Some points:
[-11.  30. -14. -20. -21.  -2.  43.  -4. -18.  77.  -5.   4.  -9.  37.
 -27.  39.  17.  -8.  59. -18. -18.  11.  28.  76.  22.   7.  -2.  20.
  18.  39. -51. -36.]
[ 15.  29. -15.  36. -39.  12. -12. -51.  14.  40. -46. -46. -37. -28.
 -33. -38.  -1.  32.  10.  31. -14. -51. -45.  20.  14. -48. -23.  -2.
  59.  23. -82.  11.]
[-16.  12. -10. -13. -66. -25.  45.  19.  15. -56.  34.  23.  29.   1.
  27.  31. -46. -19.  -1.   0.  29.  14.  26. -20. -48.  16.  -4.  36.
   3. -20. -44. -27.]
[ 20.  49.  -3.   4. -21.  -8. -29. -27.  24. -43. -55.  -3.  26.  -7.
  58.  38.  29.  34. -10.  48. -72. -20.  38.  -9. -27.  84.  49. -11.
  23. -19. -41.  23.]
[ -1. -11.   4.  -5.  -6.  22.  33.  29.  42.   4. -34.  23.   5. -23.
 -45.  26.  18. -33. -11. -41.  -1. -13.  11. -24. -20. -15.  -1.  23.
  -6.  49. -13. -11.]
[ 67. -53.  35.  -7. -36.   8.   0.   9.  62. -15. -40. -11.   8.  37.
  60.  34. -19. -55. -38.  48. -22. -35.  19. -25.   5. -17.   4.  -5.
 -15.   0. -25.   5.]
[-14. -35.  18. -15. -27. -10.  41. -29.  39.  38.   6.  23.  23.  33.
  37.  33.  15.  -8.  11.  -1.  -5. -14. -13.   7.  43. -10.  43.  49.
  17.   2. -24.  29.]
[ 63. -26. -81.  -8.  -1.  11.  18.  10.   7.  -2. -16. -23.  14. -37.
 -26.   5.  20. -13.   0. -34.  10.   9.  59.   0.  -2.  -3.  -3.  11.
 -13.   0.   4. -40.]
[-85.   9. -22.  18. -10. -32.   0.  39.   6.  69.  20. -16. -19.  33.
   3.  -5.  60.   3.   8. -48. -29.  -2.  20.  22. -30. -22.  -6.  27.
   5.   0.  13. -12.]
[-54.  42. -14. -15.  43. -43.  16.  12.   8. -26. -10. -20.  17.  27.
   4.  23. -72.   4.  20. -61.  -8.  18.  20. -33. -35. -11. -52.  -2.
  -2.  36.  19. -26.]
[  9. -23. -16.  -7.   8. -52.  19.  18.  16. -44.  42.  35.  17. -25.
  22. -13.  64. -19.  -5. -24.  12.  -9.  16. -37.  43. -13.   8.  -1.
  32. -52.  29.  29.]
[ 22.  52.  24.  49.  16. -24.  57.  12.   4. -20.  27.   4.  -3.  -6.
   4. -19.  17.   6. -66. -63. -35.  22.  25. -13.  -8.  -9. -16.   4.
  -6. -12.  10. -26.]
[ 16.  50.  42. -38. -13. -26. -13.  10. -43. -37. -31.  30.  52. -10.
  18.  -4.  60. -45.  35. -28.   7. -25.  14. -11.  20. -69.  19. -52.
 -11. -45.   8.  -7.]
[ 20. -27.   8.  14.  -3. -11.  47. -11.  38.   9.   9.  20.  -4.  30.
  11. -30.  -6.   0.  36. -20. -44. -32.  12.  17.  60. -25.   6.   3.
  33.   8.   6.  20.]
[ 10.  43.  -7.  36.  31. -25.  20.  21.  84. -27.  42. -10.  20.  49.
  32. -13.  -7.  -9.  28.   8.  34.  39.  -7.  73.   2.  23.  14. -35.
 -58.   0.   5.  52.]
[ -7.  13. -31.  20.  28.  11. -58.  20.  31.  -3. -15. -20. -36. -40.
 -13.  10.   3.  17.  46.  -4. -52.   3.  -9. -14. -14.  35.  82.  56.
  13.  18.  -4.  10.]
[  8. -16.   2. -11. -14.  33. -23. -51.  -5.  -9.  25. -29.   2. -20.
 -23. -45.   0. -38. -37. -36. -29.  -8.  38.  12. -11. -33.   9.  53.
   9.  64. -24. -17.]
[-22.   8.  -6.   6.  -5. -10.  61. -26.  -8.   1.  57. -29.   5. -55.
  19.  -8.  -9. -31.  52.  -4. -12.  18.   7.  -1. -55. -15.  39. -70.
   8.   8.  -2.  56.]
[ 35.  25.  -2. -10.  -3.  61. -38.  19.  -4.  22.   6. -22. -21.  45.
  -3.  34.   7.  27.  20.  56.  41.  34.  23. -69.  36. -32. -44.   7.
  -7.  29.   6.  57.]
[-10. -18.   8. -21.  98. -42. -17. -30.  15.  98.  13.  46.  76. -37.
  33. -26.  -3.  89. -12.  11. -22.   9.  38.   4. -24. -23.   6.  18.
 -36. -29. -60. -36.]
[-51. -12.  21.  64.  71.  74.   4. -13. -23. -52.  39. -17. -21.  32.
  15.  19.  33. -30.  11.  -4.  -3.  13. -34.  78.  31.  17. -40.  32.
 -59.   2. -11.  -8.]
[ 35.  63. -34. -15.  23.   3. -53.  20. -45.  -4.  29.   4.  -5.   4.
   2. -15.  -2.   5.  78.   7. -10. -61.  11. -24.  -3.  45.  -7.  38.
 -18. -21.  29. -11.]
[  2.  21. -17. -29. -36. -39. -29. -10.   2. -23.  27. -20.  22. -36.
  11.  24. -47. -17. -57. -28. -61.   3. -12.  25.  20. -53.  40.  67.
 -33.  35.  21.  28.]
[ 12. -47. -50.   6.  31.  47.  23.  -4.  22. -34. -18.  -3.  62.   9.
 -13. -20.  25.   6. -10.  91.  28. -25. -16.  40.   4.  18. -12. -15.
 -26.  11.  -5.  27.]
[ 30.   6. -28.  -4. -51.  -8.  20.   4.   1.   3. -16.  11.   4.   5.
   5.  25. -57. -18. -24.  27.  -6. -46.  52.  22. -43.   7.  -9.  -2.
  -3.  25.  50. -12.]
[ 32.   3.  13.  27.   6.   4.  17. -14.  28.  25.   2.   6. -27. -74.
  17.   3.  -2.  -9.  -3. -58.  35. -13.  38.  22.  11.   0.  17. -19.
   3. -77.  42.  45.]
[  -1.  -18.   -7.  -30.   36.    1.   42.   -3.  -13.    7.  -13.  -34.
  -35.  -16.   15.    4.    6.  -25.   -8.   15.   -5.    9. -110.   13.
  -89.  -16.  -35.   15.   32.  -34.   44.  -45.]
[  0.  18.  36. -49.  71. -48. -15.  54. -48. -14.  -3. -10. -31. -21.
  -4.  33. -32.  10. -62.   3.  33. -20.  21.   8.  48.  15. -11. -15.
  27.  -2. -14.  27.]
[ 13. -22.  -8. -72. -36. -29. -25. -10.  43. -13. -11.  62. -41.  -4.
 -33. -22.   7. -31. -33. -55.  45. -24. -37.   0. -67.  42. -72. -12.
   2.  -1. -71. -21.]
[ -9. -25.  29. -14.  -3. -15.  51.  18.  -8.   1. -32.   5.   2.  39.
   4.  -7.  35.   2.  24.  14. -47.   2.  22.   3.  33.  -2. -24. -14.
  17.   0. -73. -40.]
[ -3.  34. -27.  12.   8. -25. -42. -23.  11.   1. -13.   6. -31. -23.
  33.  10.  -5.  -5.  42.  45.   8.  21. -30.   3.  39. -31.  12. -28.
  20.   3.  54. -51.]
[-40.  50.  20. -34.  47.  62. -12. -24.  18.   0. -12.  43. -77.   7.
 -57.  35. -18.  32.   9.  14.   3. -77. -24. -16.   3.   4.  12. -19.
 -52.   6.  25. -58.]
[-50. -48. -30.  27. -28. -32. -40.  24.   3.  16. -56.  11.   1.  56.
  -5.  20.  55.  -4. -16.  12.  18.   5.  17.  38. -12.  -4. -24.   1.
   8. -52.  17. -42.]
[ 59.   8. -28. -18.  29.  34.  30.  -3. -81.  30.  19. -42. -14.  14.
  16. -19.  28.   3. -19. -42. -26.  49. -30. -28. -69.  10.  21. -77.
 -21.  18.   9.  28.]
[-53.  -1. -16. -12.  -7.  26. -41.  69.  39. -35.  27.  15. -16.  58.
  14. -40.  40.  20. -18.  -8.  -5.  -5.  34.  60. -29. -13.  12. -76.
 -36.  -8.  25.  39.]
[ 14. -26.  24. -29. -13.   3.   5. -24.   7.   5.  30.   2. -64.   9.
  10. -30.  31.   0.  21.  92.  26.  74.  24. -57.  -6.  16.   0.   3.
 -76.  33.  -1.  49.]
[ -9. -53.  13. -16.  34. -61. -18.  10.   3.   9. -50. -46.  24.  16.
 -31.  -9.  -4. -48.  -5.  27.  39. -11.   5. -38.  16.   4. -22. -35.
   0.  -2. -21.   4.]
[ 33.  27.  13.  -8. -52. -40. -17.  50.  -8.  12. -44.  -4.  26. -52.
  12.  46.  -5. -30. -73.   9.  23.  32. -18.  30.  20.  -3.  32.   4.
 -24.  47. -17.   0.]
[ 20.  41. -22.  23.  -5. -24.  -7.  -1.  23. -21.   2.   6. -55.  -1.
 -31. -13. -14.  37. -12.  24.  -6.  17. -49.  -9.  12. -59.  16.  16.
  31. -83. -70. -28.]
[ 31. -47. -11. -58.  42.   0. -11. -18. -35.   3.  26.   3. -47. -22.
  10.  -9.   0. -17.  24. -17.  11.  -3. -59.  30. -63. -12. -30.  20.
  48.  11.  51. -19.]
[-27. -39.  41.  11.  -2.  43. -61. -30. -23. -17.  36.   9.  22. -21.
  -1.  11. -17. -21.  15. -33.   5.  40.  52. -27. -36. -19.  -1. -84.
  22. -44. -26. -42.]
[ 15.  19. -10.  -4.   6.  -2.  28. -17.  32.  -5.   3.  -7.  24.  -5.
  29. -45. -11. -22.  -8. -37.  32.  28.  23. -10. -22.   8.  -7.  43.
   6. -10.  39. -30.]
[ 23. -25. -12.  82.   6. -72.   8. -31. -22. -11.  21.  26. -17.   0.
  26.  43. -48.  14. -34. -21.  32. -13.  23.  -2. -33.  17. -19. -11.
   6.  36.  20.  21.]
[-16. -42.  18. -15. -26.  17.  44. -14.   7.   4. -28.  21.  84. -38.
 -29. -14.   3. 111.  31.  83.  56. -57. -20.   1.  22. -20.  16. -11.
 -35.  31.  49. -30.]
[ -8. -16.  -3.  -8.  45. -22. -18.   7.   9.  25.  40.  -3.  17. -30.
 -21.  53. -16. -49.   3. -16.   9. -24.   2. -35.  12.  -8. -15. -26.
   8. -11.  -1. -11.]
[ -3. -42.  -9.  30. -31.  17.  15.  27.   6.  65.  -5.  40.  15.  89.
 -13.  31.   7. -15.   4.  -9. -29. -17. -20. -21.  20.  -5.  21.  -7.
  -9. -37. -27. -49.]
[ 27.  40. -19.  42.  46.  -1. -18.  20. -22.  -8.  33.  30.   1. -52.
  19. -30.  41. -59.  36.  21.   6.  -1.  19. -13.  51.   5.   5.   7.
  56.  15.  36. -14.]
[-37.   1. -12. -16. -26.  34. -27.  30. -26.   4.  13.  -7.  11. -47.
  16. -11. -25. -29. -85. -39. -53.  -8. -44.  -2.  58. -14. -30.  -4.
 -28.  83. -34. -69.]
[ 13.  26. -41.   4.   2. -29.  -7. -57.  14. -19.  27.  52. -43.  31.
  -2.  -7.   5.  62. -11.  32.  52.  21. -40. -20.  19. -31.  69. -39.
 -34.  21.  29. -40.]
[  6. -18.  39. -23.  21. -19. -17. -45.  28.  -5. -10. -23.  15.  36.
 -62. -12.  -2.  21.  18. -32. -58.  16. -26.  32.  62.  48. -21. -43.
  25.   5.  71. -51.]
[-39.  17.   9.  -4. -25.  13.  29.  18.  31.  -7.  -8. -32. -16. -30.
  24. -12. -40.  22. -22. -65.  41.  37.  51. -15. -19.  32. -24.  15.
 -11.  -9.  10. -60.]
[ -9.  17.  18.  11.   9.  28. -30. -26. -11.  13.  -9. -23. -50.  -1.
 -24.   2.  31.  24.   2.  25.  39.  -9. -14. -40.  20. -47.   6. -12.
 -50.  23.  11.   9.]
[ 19. -28.  25.  26. -22.  47. -16.  54.  44. -17.  68.   6.  61. -40.
 -65.  23.  12.  58.  20.  57. -18.  55. -24.  29. -24.   2. -81. -14.
 -55.  -1.  -4.  55.]
[-31.  -7. -20.  13. -21.  55.   9.  -9. -75.  15. -91. 106.  15. -17.
  22. -45. -64. -46.  19.  -8. -16.  89. -21.  15.   1.  28. -42. -26.
 -27. -29.  -4. 120.]
These points spread out most along one direction. Take the direction at right angles to it along which they spread out most. Go by this last direction. How many in every 100 of the points above lie lower along it than each point below? Answers are rounded to whole numbers. More than half of the points above lie lower than the first one.
[  7.  28.  -3.  35. -30. -38. -50.  20.   7. -34. -15.  40.  -1.  -3.
 -41. -11.  16.  13.  10.  19. -51.  15. -15. -24. -19.  63.  71.  16.
  20.  -3. -47.   8.] >> 61
[-12.  -9.  23. -30. -15.  34.  -7. -10. -29.  -7.  -2. -48.  43.   7.
 -46.  23.  19. -59.   4.  20.  51.   8. -17.  26.   8. -17.  23.   3.
   3. -60. -16.  43.] >> 28
[ 10.   8. -48.  -4. -33.   2. -24.   3.  53. -25. -14. -19. -30.  -4.
  59. -35.   2.  56.  39. -27. -18.   4. -28. -43.  25. -14.  10.  15.
  38.   2. -72.  16.] >> 70
[ 40. -42.  35.  27. -20. -31.  10.  41. -42. -20. -16. -28. -34.  -8.
  17. -33. -79.  -3. -11.   4. -26.  -3.  32.  -6.  -4. -15.  13.  29.
 -41.   5.  53. -32.] >> 35
[-17. -15. -27. -10.  17.  20.  21.  13. -47.  14.  10. -17.  18.  31.
 -41. -25. -79. -19. -62.  13.  31. -21.  -4. -19.  11.  29.  30. -36.
   1. -41. -26.   1.] >> 37
[-20.  -1.  12.  37.   0.  37.  34. -20. -30. -17. -25. -13.  12.  -2.
  -2.  19.  14.  12. -29.  -3.  40. -51. -18.   2. -64. -16. -23.  52.
  65. 109.  23.  -4.] >> 76
[-17.  64.  17.  26. -14.  -4. -56. -20. -37.  16.  48. -33.  19. -11.
  32. -20.  24.   7.  50. -46.  50. -75. -33. -32.  30.  80. -52.  27.
 -57. -31.   2.   4.] >> 48
[-77. -18.   6.   8.  45. -26.  29.  -9.  -9. -34. -35. -12. -12.  18.
 -61. -39.   4. -46. -16.  -6.   7. -38.  17. -21. -28.   2.  -3.   5.
   1.   8.  13.  -6.] >> 61
[ 28. -41.  48.   2.  -8. -16.  20. -16. -42.  10.  17. -32. -37. -27.
  24.  -7.  23.  65.  58. -40. -39. -21.  -4.  65.  31.  39.  57.  32.
  -3.  43.  -2.   2.] >> 76
[-24.  27.  48.   2.  -7.  16. -37.  13.  30.  37. -34.  -7.  45. -13.
  -2.  -6.  28. -14. -21.  65. -29.  18. -36. -58.   7.  80.  34.  -9.
  62. -17.  36. -39.] >> 80
[ 41. -29.  23.  19.  15.  53.  11.  28. -39.   6. -30.  -2.  11.   1.
  23.  22. -59.  22.  38. -52.  36.  10. -38.  -6. -12. -17.  30.   5.
  27.  -5.  16. 112.] >> 7
[  2.  14.  43.  10. -21. -14. -17.  42.   7.  52.  23.  11.  -9.  78.
  22. -63.  -8.  18. -15.  44.  27.  -2.  33.  77. -21. -23.   7.  33.
  67.  -9.   3.   7.] >> 63
[-47. -37. -39. -18. -21.  34.  34.  11. -55.  -4.  14. -48.  -1.  -1.
  -3.  49. -56.  22. -38.  36.  12.  -5.  -7.  -6.  14.  13.  13. -44.
  85. -17.  18.  54.] >> 28
[ 40. -26.  26.  -9.   2.   1.   3. -63.  17. -29. -22.   1.  24.  49.
 -23.  13.  27.  21.   6. -25.  -8.  28.  12.  29.  37.   6.  19.  24.
  39. -19.   2. -16.] >> 72
[ -16.   49.   -1.  -29.  -21.   41.   -2.  -51.  -42.    6.   34.   35.
  -29.    5.  -27.   17.   29.   23.  -13.   50.  -51.   65.   21.  -53.
   26.   -6. -110.   43.  -85.  -43.   14.   73.] >> 15
